(in the rows, 128 means zero)
Each path below is one point turned by a fixed rotation once a step. After each direction that follows a path, write how fast that rotation turns it, in deg/step (0 if it stays still).
Each turn is a multiple of 5 degrees from 10 to 175, or 0.
Each row of a path follows its step; steps can be skipped.
Path 1:
step 6: [127 130 131 132 124 125 127 123 128 130 124 127 130 132 121 133 123 129
 123 137 123 120 131 137 126 133 132 129 126 128 129 123 132 134 135 128
 133 130 126 134 125 113 120 112 132 121 122 130 128 128 122 131 123 121
 142 125 132 131 121 126 134 126 127 136 125 131 141 130 132]
step 9: [125 125 139 129 123 126 128 136 130 133 125 128 126 129 127 131 131 122
 126 124 130 135 124 119 126 130 129 135 132 121 124 135 130 129 124 126
 144 128 127 130 131 122 117 123 117 124 133 128 129 133 123 131 132 126
 121 141 124 122 135 132 119 121 126 125 127 124 137 131 141]
step 17: [121 125 136 123 137 129 126 123 131 132 139 119 119 133 124 127 128 128
 125 135 131 126 128 133 133 134 123 137 127 124 138 123 127 131 130 128
 124 128 131 124 126 120 127 110 126 136 121 132 124 126 120 132 127 131
 139 127 127 130 119 131 133 118 130 132 130 122 133 125 125]
step 23: [126 126 130 128 127 121 124 124 134 129 127 127 133 128 137 130 132 124
 138 118 141 134 117 122 125 136 125 122 128 120 139 130 133 123 127 123
 123 130 131 128 108 124 124 122 130 132 133 132 136 127 127 129 121 139
 124 129 127 126 131 131 134 129 134 128 132 128 128 126 132]
step 26: [135 127 122 125 129 126 119 132 129 138 128 129 128 129 127 142 129 133
 130 123 130 122 133 134 128 123 130 125 128 139 123 134 129 122 120 117
 129 129 126 124 136 128 125 131 128 125 139 126 130 125 120 134 124 134
 125 131 128 131 127 127 147 139 129 129 132 121 131 127 119]
step 31: [127 126 125 123 128 126 126 132 113 129 136 128 126 122 123 129 125 123
 131 131 133 127 125 119 128 122 128 136 132 123 134 121 123 122 138 120
 129 136 120 125 127 121 124 136 113 125 135 126 122 120 123 124 137 128
 131 130 131 128 118 123 135 125 130 124 120 133 133 126 124]
step 32: [132 131 133 122 121 126 127 136 123 130 134 123 131 135 117 136 138 129
 127 122 126 137 128 130 131 127 128 139 122 138 122 125 127 130 119 122
 131 127 136 134 128 134 131 121 129 128 130 130 129 138 128 141 125 130
 126 134 125 123 121 119 116 129 128 126 120 128 127 132 127]
Directions:
[127 127 131 127 128 129 130 128 126 129 127 127 128 129 129 127 128 129
 126 127 130 127 128 128 130 129 128 127 129 128 127 130 130 129 129 127
 127 130 127 131 128 128 129 127 128 128 127 126 128 126 129 129 127 124
 127 127 127 129 127 130 125 128 126 131 128 126 129 125 128]
135
[128 129 131 129 130 127 127 128 127 131 126 129 127 129 127 130 130 128
 129 129 128 128 129 130 129 129 127 130 128 131 129 129 128 129 130 127
 127 126 126 130 129 130 128 129 128 127 128 129 129 129 128 127 128 129
 126 128 130 125 129 130 128 128 126 126 130 128 126 129 127]
175
Path 2:
step 3: [134 124 119 127 124 132 124 128 125 134 131 138 128 131 130 124 123 132
 130 112 128 130 123 128 123 126 132 129 135 126 141 130 133 127 125 127
 126 128 119 132 125 133 136 126 134 127 121 125 122 139 125 123 137 140
 127 131 128 129 130 122 124 135 132 133 126 130 130 125 125]
step 8: [119 121 125 124 127 128 134 124 131 134 133 129 129 135 125 133 134 125
 123 126 122 130 141 130 140 136 123 122 128 128 133 125 134 127 130 133
 120 129 125 136 126 128 130 123 134 126 139 137 126 128 131 138 127 134
 125 133 123 121 135 132 129 128 124 127 119 130 137 130 134]
step 9: [125 136 128 127 140 129 131 117 123 124 128 130 119 123 133 126 122 124
 121 129 124 125 134 127 118 123 128 128 133 131 129 130 131 126 131 128
 127 136 132 127 121 136 132 122 129 134 121 134 120 123 132 123 138 131
 123 140 127 126 124 119 129 122 123 132 131 133 118 124 127]
step 14: [137 127 119 125 128 133 135 123 125 134 135 123 136 126 131 123 125 120
 120 132 130 128 121 124 135 136 131 125 134 125 134 132 130 127 130 122
 121 130 122 139 128 128 130 127 123 125 127 127 128 115 128 136 122 128
 132 122 135 133 134 121 134 134 132 131 126 137 121 124 131]
step 20: [135 127 133 129 135 133 128 133 123 126 126 120 136 131 136 137 127 123
 125 134 122 122 133 131 123 130 131 139 120 129 129 125 144 127 127 123
 124 136 133 123 125 127 125 133 124 125 118 132 127 121 122 132 123 126
 127 124 132 134 131 123 129 119 122 122 126 128 135 125 129]
step 25: [122 132 128 129 127 130 125 123 124 125 127 125 125 120 130 127 129 139
 124 143 121 131 124 121 131 129 140 129 128 135 125 126 122 119 135 118
 134 127 127 125 139 131 138 131 128 127 126 124 131 124 132 129 128 132
 124 127 130 138 123 127 123 124 129 134 134 138 132 128 131]
step 30: [134 132 124 126 122 128 123 134 136 126 135 130 126 120 128 127 130 125
 126 137 130 127 124 125 127 128 125 126 136 122 139 131 132 120 123 131
 120 125 133 122 133 121 132 133 136 128 127 128 124 123 131 121 135 125
 123 128 130 128 134 130 115 135 135 135 125 119 116 126 127]
Directions:
[130 129 127 130 128 128 129 130 130 128 129 128 127 128 130 132 129 128
 127 126 128 126 127 128 128 127 132 126 128 127 128 127 128 128 129 129
 126 129 129 128 127 129 129 129 129 127 129 125 127 128 128 127 128 128
 128 129 127 127 126 129 129 124 128 127 125 129 127 129 127]
40
Path 3:
step 8: [130 130 145 132 131 127 130 128 133 121 135 119 123 131 123 135 125 131
 124 134 137 126 121 134 118 126 116 124 125 119 133 124 121 123 122 133
 125 123 125 121 120 134 123 120 130 124 130 129 131 125 126 123 120 128
 136 133 126 126 128 118 127 120 115 131 126 130 131 126 121]
step 14: [123 120 127 123 138 121 122 123 127 126 129 122 132 111 135 126 129 123
 129 141 120 131 127 133 135 128 121 126 127 129 126 130 118 131 139 131
 124 128 128 128 130 132 129 138 121 127 124 126 135 123 123 126 140 135
 128 128 128 134 126 125 125 129 128 137 131 121 138 131 138]
step 15: [125 123 128 118 124 131 124 129 128 120 132 125 125 129 132 123 129 120
 135 129 133 116 127 136 119 141 124 132 135 127 126 130 116 130 131 137
 121 127 136 123 131 128 134 134 126 133 121 132 120 140 135 124 132 127
 122 127 132 134 131 124 137 126 118 131 131 129 124 135 134]
step 20: [119 121 128 131 119 132 128 128 129 129 134 127 131 133 114 124 124 119
 139 135 133 123 121 120 130 129 124 117 128 119 122 122 128 123 129 128
 129 122 125 128 120 121 120 128 137 124 128 122 130 118 129 118 124 132
 127 128 128 124 125 129 125 114 127 128 126 125 115 124 134]
step 25: [132 130 118 122 125 130 134 125 114 118 127 127 134 135 128 131 113 127
 136 132 128 124 136 124 132 129 129 132 126 122 128 124 132 127 130 120
 131 131 121 124 137 128 123 121 115 132 132 131 131 137 123 136 129 124
 134 134 129 129 131 122 128 118 123 130 117 136 127 126 127]
step 26: [138 132 131 139 138 129 132 129 129 135 126 115 134 123 135 122 117 129
 119 136 129 129 129 128 136 129 126 129 118 125 127 127 123 125 128 126
 123 128 128 126 122 138 126 136 114 125 131 123 134 120 124 132 123 128
 125 129 131 130 129 123 133 125 118 137 128 134 126 126 120]
step 32: [121 132 124 131 127 137 124 123 128 132 122 128 127 118 130 127 126 114
 139 125 121 128 119 137 131 122 132 128 129 124 125 124 130 138 133 123
 135 128 121 132 132 115 119 134 123 122 130 121 132 134 122 120 129 134
 124 127 134 133 129 124 129 126 134 131 128 118 128 128 140]
Directions:
[127 129 126 128 128 128 126 127 129 129 128 130 127 127 130 129 128 130
 126 129 129 130 129 129 128 130 128 126 126 127 128 128 127 128 132 127
 129 126 128 129 127 128 128 128 128 127 129 128 128 128 128 129 131 129
 126 129 128 130 130 128 126 131 130 129 129 127 127 128 126]
145
[129 130 129 129 128 128 130 126 128 125 129 129 127 128 130 127 127 127
 126 129 129 128 128 128 128 128 128 127 128 127 130 128 130 129 128 126
 128 129 126 128 127 129 129 127 126 129 128 127 128 130 127 128 125 132
 128 128 128 128 125 128 126 129 127 130 128 131 129 128 126]
20
